In the rows, zero is written as 128.
One turn moves every row onto another: examples first, then more rows asked:
puli: [ 92  86 142 112 160 106 117 147 132 147 103  89 131 144 124 155 132 148
 105 126 155 150]
sof: [127 130 146 127 121 134 141 108 106 113 108  97 148 147 140 152 103 154
 110 116 129 173]
vab: [113 142 125 158 127 106 115 136 137 154 107 120 140 139 102 168 133 108
 107 111 142 151]
vivuk: [100 130 150 142 142 100 137 131 105 124 105 127 156 134 134 153 139 135
 163 128 118 120]
gegol: [117 129 141  76 135 144 129 131 137 145  96 120 122 129 140 138 127 136
 114 122 131 180]
Muga: [ 63 140 156 138 126  98 135 143 109 142  93 125 119 132 124 155 111 136
  93 119 147 144]
fevo: [122 121 121 125 143 122 127 122 122 147  99 142 136 138  97 123 101 140
 146 139 122 110]
bevo: [110 116 122 103 126 149 142 130 119 121 108 123  93 129 111 158 119 160
 110 117 108 147]
bute: [106 138 135 149 137  76 147 132 116 132 106 124  99 130 113 166 113 137
 125 137 130 148]
Latu: [118 138 151 119 158 106 153 128 135 127 111 128 124 139 119 112 100 164
 122 131 138 155]
lud: [ 92 135 159 148 137 131 122 158  98 139 105 137 145 143 115 153 142 116
 117 108 124 128]
gev: [ 89 120 155 129 143  99 125 109 113 124  94 109 161 117 132 147 132 109
 102 116 153 145]
tos: [103 146 131 109 140 135 168 131 121 107 105 122 137 133 110 124 140 142
 131 136 140 123]
Fenam: [114 115 136 115 115 128 112 109 102 125 101 161 145 131 116 162 117 165
 114 118 118 119]
pemon: [132 107 141 103 119 109 116 132 122 155 115 147 160 139 108 160 115 144
 109 153 132 166]
fod: [116 137 132 107 127 149 123 136 108  99 104 126 158 138 134 177 140 137
 114 120 140 116]
bika: [107 103 130  98 145 121 121 120 161 154 115 133 124 127 118 178 108 152
 130 143 133 139]
sokol: [114 136 159 116 139 112 121 129 136 140  89 144 117 131 117 163 111 182
  90 120 122 141]
perop: [107 131 152  95 134 107 136 125 120 135  80 102 114 148 125 146 165 158
 100 133 128 146]
Sovu: [120 134 105 111 151 112 124 127 121 127 126 118 154 139 122 123 102 129
 132 149 150 150]
sulun: [111 133 139 122 128 129 103 127 127 170  95 108 145 168 138 169 114 138
 146 136 133 118]
galet: [127 146 138 119 144 101 131 135  97 127  96 105 140 121 127 140 144  98
 129 131 125 147]
duvi: [110 112 116 102 156 144 112 129 135 127 111 102 115 148 139 166 144 139
 141 122 123 124]
rog: [ 90 103 172 117 135 141 148 126 121 156 117 110 141 126 104 168 103 146
 113 116 145 124]
Mit: [ 99 105 113 127 122 134 123 110 106 140 117  82 145 135 104 149 133 151
 112 101 128 138]
zigog: [113 133 147 141 112  97 141 150 101 128  84 128 140 126 120 139  93 144
 136 120 110 145]
puras: [124 137 136 119 139 117 110 125 151 150  76 136 108 151 140 174 119 137
 108 126 159 153]
zun: [101 147 131 134 136  93 141 137 137 152  87 124 150 115 122 161 123 114
 133 153 141 165]
dizu: [ 92 120 136 105 107 140 129 153 114 161 116 107 142 158 127 152 133 128
 127 112 164 150]
pezas: [108 134 113 131 151 128 146 145 143 135  78 125 107 153 117 135 118 128
 139 147 153 135]
geg: [120  90 144 134 133 139 131 132 121 166  99 131 121 143 100 146 128 139
 109 108 134 175]
Kir: [ 98 106 136 134 140 142 146 133 111 121  91 123 117 143 110 193 123 140
 112 155 132 123]
mek: [110 143 118 113 153 133 100 122 120 123  99 115 149 142 157 166 130 133
 105 132 152 164]
garo: [104 111 136  91 117 146 127 128 130 127 119 127 156 133 144 154  93 155
 142 120 129 146]
Manum: [110 101 141 152 118  81 114 130 122 123 101 127 152 139 114 147 118 143
 115  97 133 137]

lud moves to gev
perop moves to pemon
sokol moves to Fenam
Now these:
pezas moves to Latu
bevo moves to garo
vivuk moves to galet
puli moves to geg

One turn moves every row onto another: examples first, then more rows asked:
fud: [145 116 136 115 110  87  82 112 122 140 150 111 112 117 169 135 111 157
 200 151]
Seb: [126 151 165 149 124 101  92 126 154 124 116 115  96 118 153 148 118 156
 148 172]
nogos: [132 125 153 109 119  95  85 129 125 144 120  97 119 124 156 156 119 144
  90 132]
pala: [136 135 171 123 105 107 103 124 146 119 149 132 101 137 167 113 103 165
 141 162]
zerib: [139 148 169 111 115  99 103 134 151 142 137 111 111 146 164 157 114 146
 160 137]
gunok: [135 150 130 162 115  85  63 100 101 142 144 108 126 110 168 139 119 154
 165 153]
veku: [135 122 157 106 112  99  84 122 123 133 133 109 120 123 156 128 102 150
  81 142]
favu: [140 126 132 130 111  94  78 109 113 131 146 121 103 108 171 120  95 163
 189 168]
putis: [123  95 147 155 113  91  83 136 100 149 106 108 109 106 171 132  97 142
 122 132]
bime: [141 122 138 150 103  85  72  95 108 132 165 114 128 116 167 114 132 165
 162 153]
tetut: [135 129 160 126 111  77 118 115 147 152 129  91 129  67 149 147  99 143
 135 135]
besu: [153 140 140 137 110  80  63  96 118 144 164 103 145 125 163 135 115 148
 170 140]
tuza: [130 122 155 124 120  94  78 120 132 130 116 100 114 110 146 141 117 149
  83 154]
lig: [128 135 157 135 107  88 121 114 131 144 130 107 119  61 159 124  84 154
 123 147]
Fovum: [145 132 135 133 120  87  68 105 129 135 135 106 112 105 158 142 101 153
 197 166]
luso: [147 111 157 136 117  86  66 124 123 151 116 100 134 114 156 135  63 124
 123 129]
Zugal: [133 118 160 116 100  84 133 121 131 153 144 104 123  76 164 128 101 155
 130 126]
Zolog: [142  70 163 136 107  79  78 122 133 138 126 103 126 112 150 120 104 137
 124 133]

favu moves to Fovum
Seb moves to zerib
Now these:
Zolog moves to putis
besu moves to bime
tuza moves to nogos
lig moves to tetut

One turn moves every row onto another: examples first, then more rows asked:
nomi: [115 124 151 133 117 149 119 115 152  93 182  84 149 123 151 144 148 101
 129 121 111 166 123 119 121  88 137 167 144 125 117 101 125]
rukos: [108 115 125 109 106 153  93  85 147 115 160 109 107 134 135 109 119 134
 162 120 136 141 160 122 187  96 134 114 123 108  97 158 122]
zavak: [115 121 143 132 126 158 110 117 136  81 158  99 134 119 176 151 152 133
 117 129 113 158 123 119 136  86 104 140 144  91 131 122 115]
Mobe: [131 108 148 109  85 142 143  97 184 134 172  66 130 142 112 122 144 120
 152 133 136 148 151 149 152 103 155 142 138 139 112 134 125]
piz: [128 106 138 117  81 128 131 114 166 153 164  78 137 133 120 129 139 119
 145 136 121 140 139 154 155 109 165 141 139 151 127 110 132]
Kamer: [129 115 140 121 104 143 124 114 154  95 171  75 142 121 157 134 138 106
 130 115 117 170 119 130 118  78 120 171 149 130 114 100 127]
vado: [128 127 128 125 121 152 100 117 137 103 186 105 122 123 161 123 145 126
 139 115 109 138 122 112 135  77 119 161 111 103  99 111 115]
Mogen: [128 113 136 102  96 127 124 110 163 148 160  64 126 134 105 138 131 113
 144 133 113 159 130 156 133 109 151 142 130 153 112 127 132]
leba: [113 125 124 101 124 138  78  98 137 131 140 113 101 125 145 127 108 138
 162 132 127 123 147 137 168  90 134 123 117 114 100 145 135]
zezu: [ 88  91 152 106  91 143 114 110 137 122 154 106 129 119 130 155 147 120
 124 170 133 168 127 133 174  79 126 108 169 111 152 145 123]
Nufu: [114 128 120 116 105 146  80  93 143 128 150 118 108 124 147 117 128 138
 150 139 134 134 145 120 193  87 138 105 121 124  92 147 124]
feli: [ 86  87 148 108  96 128 118 117 127 130 145 110 150 117 136 152 139 135
 130 161 117 167 143 135 164  92 131 106 165 107 146 151 124]
gapa: [110 119 134 126 115 154 107 124 134  78 161  95 134 122 172 144 139 121
 129 127 106 172 129 122 133  69  98 139 157  93 127 135 108]
domo: [ 96 101 151 106  97 138 107 117 135 119 139 105 140 127 125 168 129 114
 134 164 119 154 137 142 145  84 114 110 161 105 154 162 132]
fego: [113 119 113 117 117 138  85 106 148 129 152 115 114 127 142 113 120 135
 157 138 111 124 143 124 197 103 143 118 119 113 107 151 136]
Gedu: [134 111 146 117  87 135 129 102 181 150 173  77 125 134 116 127 146 123
 147 155 118 158 135 150 158  97 154 141 138 156 108 116 126]
vuda: [132 135 121 121 122 149 100 120 149  91 171  92 121 123 171 117 136 118
 145 117 116 134 127 117 140  63 118 164 126 104  94 127 122]
meral: [ 93  78 159  97  88 145 129  97 142 114 154 102 138 125 126 144 140 129
 134 152 144 166 143 133 163  86 117 115 164  97 146 157 126]

feli moves to fego
gapa moves to vuda
Now these:
Mogen moves to domo
Nufu moves to Gedu
rukos moves to Mobe
zavak moves to vado

One turn moves every row onto another: examples first, then more rows asked:
mafo: [109 115 109  93 127 136 132 151 144 134 163 147 128 149 120 146 125 145]
ful: [115 131 120 115 143 128 108 101 161 138 126 131 151 114 129 138 106 166]
gol: [105 151 165  98 112 132 132 122 162 136 162 134 130 152 112 124 121 139]
mogo: [156 129 120 133 142 118 124 107 154 110 118 111 122 155 111 129 105 166]
lape: [142 128 129 117 145 107  94 128 140 119 131 136 131 125 129 147  87 168]
Nud: [124 160 117 127 116 107 114 125 151 131 106 136 141 176 114 121 108 145]
dut: [115 143 170  95 108 132 120 117 151 135 149 153 118 168 114 127 120 151]
duko: [105 125 143  99 118 121 115 141 127 137 170 147 133 143 139 125 149 125]
rimad: [111 130 131 108 119 146 138 121 140 119 139 124 103 154 112 123 157 116]
lir: [133 126 150 105 125 122 106 128 133 129 130 171 107 168 131 144 122 164]
pabes: [ 89 128 130 101 104 114 103 134 129 144 157 130 137 148 138 130 133 124]
Rif: [126 133 126 105 108 105 124 138 167 146 158 104 130 133 117 105 126 144]
solu: [103 128 140 116 158 117 107 141 164 109 143 111 132 135 123 149 109 128]
mep: [135 126 138 116 125 113  92 107 116 139 169 124 143 164 141 108 122 161]
vum: [137 124 132 121 131 101  85 114 132 130 144 132 137 144 134 131  89 175]
tedu: [157 130 118 136 139 148 110 122 126 108 163 124 130 137 146 132 111 129]
suzo: [135 148 157 104 148 153 113  99 131 117 142 139 116 122 103 130 111 143]
ret: [157 129 148 142 123 100 112 112 141 118 115 128 122 142 123 103 134 158]
talo: [134 132 127 107 115  97 124 127 173 142 156 111 128 129 118 102 121 147]
Tipe: [116 128 120 123 146 127 117 153 163 114 154 100 131 120 117 126 114 133]
suro: [137 148 148 108 110 134 113 144 116 118 124 138 126 163 108 123 131 107]
puf: [103 138 158  98 126 104 118 116 156 130 140 107 144 166 106 133 144 153]
Ner: [155 134 137 125 149 140 115  96 141 103 122 122 110 147 106 128 108 162]
lutu: [101 135 116 113 107 116  95 120 134 135 116 113 145 163 137 134 113 121]
ziruv: [135 115 134 128 147 132 128 133 112 105 135 154 128 170 134 146 140 152]
far: [129 153 113 139 117 110 107 127 150 138 110 134 144 170 120 124 105 151]
zise: [109 129 134 124 156 123 106 142 163 101 137 107 130 127 126 144 109 133]
lufed: [142 117 137 134 148 131 119 123 120  99 135 157 131 166 131 148 139 158]
Megi: [134 124 151 101 138 151 121 143 144 103 135 130 123 111 124 144 133 122]
matip: [153 138 153 116 114 126 114 103 126 126 141 143 154 176 129 138 148 155]
muti: [129 153 120 130 117 112 104 113 141 149 126 132 167 169 114 120 117 156]
likav: [116 125 133 118 136 130 135 120 157  98 148 105  97 151 115 149 131 132]
figek: [131 114 149  88 133 146 125 130 129 119 141 147 129 105 117 132 139 133]
Fuvum: [149 148 143 107 109 137 118  98 118 142 150 131 156 168 122 124 140 143]
vala: [132 112 147  94 142 144 124 127 127 129 139 145 132 101 126 133 130 132]
feded: [131 115  94 132 141 119 102 117 121 117 123 109 123 123 128 127 121 136]
Bage: [114 136 134 108 109 143 139 119 136 136 131 136 129 159 113 106 157 116]
kab: [149 121 107 130 151 120  96 115 114 111 119 113 139 143 137 138 123 138]
bom: [122 135 108 118 105 107 120 140 173 154 139 113 140 142 122 122 121 144]
lak: [117 114 100 122 118 116 128 120 140 130 131 116 116 119 108  97 123 138]
fali: [155 152 139 112 113 137 123  95 115 133 146 124 153 164 131 118 137 143]
Tum: [148 120 153 120 146 138 119 129 118  96 133 160 133 144 116 133 142 154]

matip moves to Tum
ziruv moves to vala
Now these:
suro moves to tedu
gol moves to mogo
lir moves to suzo
pabes moves to vum
far moves to Fuvum

